Each row has a name. Each piece below is followed by the name of the row it came from, unless a question asks for something else. Each question is about the rows just above it. Places in a row count from 1.

Z420: [137  86 129 127 112 130 103 125 167 135 189 175  94  92 132  70  99 161
 122 108 136 126]
Z436: [117  97 128 148 153 117 127 153 169 187 180 141 132 151 139 110 117 127
 103 144 137 105]
Z332: [120 120 139  77 107 155 182 120 138 100 130  97 194 112  98  71 141 134
 121  99 117 114]
Z116: [124 169 133  93 114 145 198 113  85  78  60  75 179 131 106 148 158 111
 142 118 112 135]
Row and place where [128 148 153 117 127 153] starts:
Z436, 3
Row and place where [70 99] starts:
Z420, 16
Z436 without one entry, shuffled: [169 137 187  97 132 144 153 110 127 148 127 141 151 180 153 103 117 105
 117 117 139]. Gone:
[128]
Row and place where [144 137] starts:
Z436, 20

Z415: [130 152 144  75 168 125 133 119  92  85 127  79 179 187  89 139 149  71
 155 118 144 138 121  85 123 163 106  79  43 106 148 132 137 144 145 102
  94 137 160 138 156 107 149 129  98 135]
Z335: [108 162 104  86 159 181 127 110 124 140 129 139 179 187 124 120 149  71
 155 118 144 138 121  85 123 163 106  79  43 106 148 132 137 144 145 102
  94 137 160 138 156 107 102 136 168 130]
Z781: [115 124  75 129 115 134 100 148 102  98 104 172  96 188 136 114 133 138
 139 120 108 162 104  86 159 181 127 110 124 140 128 139 143 115 107  83
 115 112 105 135 107  84 135 114 109 100]
[108 162 104  86 159 181 127 110 124 140 128 139] begins in row and place
Z781, 21
[136 114] begins in row and place
Z781, 15
Z335 without one entry, shuffled: [ 43 120 107  94 137 137  86 132 106 181 136 138 168 106 108 187 129 144
 139 130 127 124 140 162 160 156 102  71  85 102 144 148 149 124 118 123
  79 155 145 104 121 138 110 159 163]. Gone:
[179]
Shuffled Z781 with one entry gone: [100 102 120 115 181  86 108 135 124 114 104 159  75 133 100 109 128  96
 135 139 107 114 129  84 188 104 115 134 107 110 124 115 140 127  83 115
 136 162  98 139 105 112 148 172 143], missing
[138]
Shuffled Z781 with one entry gone: [143 115 139 135  84 188 114 114 107 115 135  83 133 112 108 115 181  75
 110 115 162 148  96  86 134  98 172 107 120 100 104 128 138 109 139 136
 159 102 124 129 100 105 104 140 124], missing
[127]
Which entry of Z781 is missing from [120 133 104 107 140 124  84 172 105 129  96 159 136 139 115 115 109 100
 138 115 104 100  86 112 127 115 143 162 114 135 110  83 102 148  98 134
  75 114 107 108 124 188 135 139 181]?
[128]

Z736: [121 117  90 147 110 125 135 131 111  74 101]
Z903: [ 69 127  73 127 116 124 147 132 160  57 105]
Z870: [151  90 150 139 130 152 127  99 143 199 111]
Z945: [135 116  91 154 137 152 132 123 102 175 127]
Z12: [192 120 171 147 145  99 164 150  51  98 123]
Z838: [175 100  83 129 136 153 119 106 137 176  94]
Z588: [175 129  96 125 105 132 121 136 168 131 104]
Z7: [107  86 191 121 143  67  92  65 176 136 134]
Z870 without one entry, shuffled: [127 139  90  99 111 152 130 143 199 150]. Gone:
[151]
Which entry of Z588 is missing from [131 105 136  96 129 104 121 125 168 175]?
[132]
[139 130] begins in row and place
Z870, 4
[175 127] begins in row and place
Z945, 10
[145  99 164 150  51  98 123] begins in row and place
Z12, 5

Z35: [ 66 165 139 105 151 126 155 122 148 173  69 124 101  72 136  93 107 130
 146]
Z351: [ 61 175 152 109 161 139 164 132 156 174  59  58 125  71 147  97 130 163
 197]
Z824: [125 149 189 139  98 138 150 158 109 101  87 146  74 124 143 196 122 145
 201]
Z677: [125 149 189 139  98 138 150 158 109 101  87 146  80 137 145 177 124 147
 185]
Z369: [ 69 179 139 119 169 150 188 146 143 177  66 105 115  79 121 115 104 155
 150]
Z159: [ 61 175 152 109 161 139 164 132 156 174  59 110 125  71 147  97 121 139
 154]
Z80: [ 65 160 142 117 168 136 164 127 152 175  73 107 106  67 133 104 129 132
 151]
Shuffled Z351 with one entry gone: [163 197 147  71 164  58 161 139  61  97 156 125 152 109 174 132 175 130], missing
[59]
find: [ 61 175 152 109 161 139 164 132 156 174  59 110 125  71 147  97 121 139
 154]
Z159

Z267: [183 113  92 203 128  93 197]
Z324: [125 126 125 134 177 157  79]
Z645: [175 104  94 174 119 201 197]
Z711: [173  89 143  98  48  92 156]
Z267 without one entry, shuffled: [128 197  93 113 183 203]. Gone:
[92]
Shuffled Z324 with one entry gone: [ 79 134 177 125 125 157], missing
[126]
Z645 without one entry, shuffled: [197  94 201 104 174 119]. Gone:
[175]
[173  89 143  98  48  92] begins in row and place
Z711, 1
Shuffled Z645 with one entry gone: [174 197  94 175 104 119], missing
[201]
Where does [126 125] start? Give its row and place.
Z324, 2

Z146: [125 119 149 126 108 110 170 197 149 151 125 159 105 119 134 122 138]
Z967: [120 118 128 119 127 131 114 106 174 115 116 156 119  92 116 119 165]
Z409: [ 86 111 119 119 130 138 123 138 120 123 110 118 114 151 131 129 124]
Z539: [127 120 133 135 129 138 123 130 116 131 120 119 117 116 132 122 132]
Z290: [130 122 143 135 125 118 121 105 117 129 129 125 155 122 133 134 125]
Z701: [125 119 101 100 108 144 100 138 112 133 125 152 101 119 109 118 122]
Z393: [134 122 157 181 124 102 120 142 145 163 121 104 120 130 139 127 119]
Z938: [136 120 120 160 129 114 121 132 128 157 132 139 113 170 113 138 116]
Z520: [135 119 116 129 139 121 125 159 129 136 123 119 114 136 138 140  89]
Z532: [158 168 116 134 149 124 122  95 115 119 149 107 152 115 131 140 126]
Z559: [157 121 125 137 123 129 120 133 109 160 124 107 132 166 151 131 112]
Which entry of Z701 is missing from [144 119 119 100 125 138 152 101 109 133 125 118 101 108 122 100]?
[112]
Which entry of Z290 is missing from [129 125 105 122 134 135 121 133 143 125 155 117 125 118 122 129]?
[130]
Which entry of Z938 is missing from [128 139 121 120 160 132 136 157 170 120 132 113 129 116 113 138]?
[114]

Z83: [124  82 163  89 123 117 198 182 203 119 134 144 198 115  83  63 142 145
 120  94 134 147  71  92 198 115 127 195]
Z955: [ 83  80 113 134 156 188 135 191  85 118 199 184 137  84 193 137  76 141
  62 137 116 168 165 192  97 135 133  93]
Z788: [ 52 141  88  72 176 136  81 140 101 181 121 188  52 181 180 103 178 200
  70 108  99 177 116 149  84  62 167 121]
Z852: [193 159  61 142  54 113  73 186  92  83  55 129 195 127 177 177 135  64
 183 156 138 104  76 187 158 195 146  93]
Z37: [177 189 190 176 134  72 124 166 106 197 158  62 178 188  55 101 178  76
 141  97 139  94 192 159  75 166 169 165]
Z70: [ 53 186  99  67 174 191  89 136 205  73 195  88 152 177 139 125 186 159
 179 143  62 119  66 195  95 174 164  66]
Z750: [182  78 115 192  62 142 129  67  82 129  69 173 187 124 134 181 123  54
 111 118 183 119 140  97 192 136  65 118]
Z695: [113 139 194 129 187 201 100 125  79 108 128 148 189 173 148 130  61 160
 141  83  57 185  84 133 142 143  90  97]
Which entry of Z852 is missing from [183 195  61 177 129 142  92 187 159  76  73 138  93 127  83 104 195 156
  55 177 193  64 186  54 113 135 158]?
[146]
Shuffled Z788 with one entry gone: [200 136  81 181 180 167 188  52 121  70  72  62 181 141 178 177  84 149
  52 121 103 101 108 176  99 116  88], missing
[140]
Which entry of Z695 is missing from [148 130 160 187  79 100 185 194 129  90 133  97 139 148  57 128 108 143
 142  83 113 201 189 141  61 173 125]?
[84]

Z170: [126  94 163  46 119 147 148 157  81 118  98 136]
Z513: [129  96 164  54 123 144 147 156  81 118  98 134]
Z401: [130 124 160  97 136 118 155 174  70 124  99 121]
Z192: [127 123 162  88 133 120 156 176  69 125  99 124]
Z384: [127 123 162  88 133 120 156 157  82 118  98 137]
Z220: [129  96 164  51 123 144 147 156  81 118  98 134]
Where does [123 162  88 133 120 156 157  82 118  98] start? Give its row and place.
Z384, 2
Row and place where [ 88 133 120 156 157  82] starts:
Z384, 4
Z384 without one entry, shuffled: [ 82 137 156  88 133 162 118 120  98 123 157]. Gone:
[127]

Z668: [134 140 111 126 148 107 118 131 117 108 106 163 158 162 141 142 142 114
  96 113  96]
Z990: [118 142 113 109 148 125 116 112 136 102 143 134 141 156 141 142 142 114
  96 113 132]
Z475: [118 142 113 109 131 125 116 112 136 102 143 134 141 111 141 130 137  97
 127 126 118]
Row and place where [148 125 116] starts:
Z990, 5
find: [118 142 113 109 148 125 116 112 136 102 143 134 141 156 141 142 142 114
  96 113 132]
Z990
Which entry of Z475 is missing from [118 131 137 130 127 143 111 136 142 113 116  97 118 141 102 141 134 125
 109 126]?
[112]
Shuffled Z475 with one entry gone: [125 113 137 109 141 118 131 111 127 136 116 118 126  97 112 102 142 143
 134 141], missing
[130]
Shuffled Z475 with one entry gone: [141 130 127 134  97 125 142 111 116 141 118 113 109 102 118 126 137 143
 112 136], missing
[131]
Shuffled Z475 with one entry gone: [137 143 125 131 126 127 118 116  97 141 109 134 141 142 136 111 113 118
 102 112], missing
[130]

Z344: [162 165  79  76  56  70 126  97 131 119 152 114 101]
Z659: [170 173 135  94  59  71 136  68 137 106 165 131 106]
Z894: [131 130 127 126 125 125 130 127 129 129 129 130 129]
Z659 without one entry, shuffled: [170 137  59 106 131  94 165  68 106 173  71 135]. Gone:
[136]
Z344 without one entry, shuffled: [126  97  56  70 101  79 152 165 162 114 131 119]. Gone:
[76]
Shuffled Z344 with one entry gone: [119  70  56 114  79 162 152 101  97 165 131  76], missing
[126]
Which entry of Z659 is missing from [137 170 106 106 136 131  59  68 165  71  94 173]?
[135]
Z659 without one entry, shuffled: [106  94 131  68 137 170 173 106  71  59 135 136]. Gone:
[165]
[127 129 129] begins in row and place
Z894, 8
Where does [ 94  59  71 136  68] start? Give its row and place.
Z659, 4

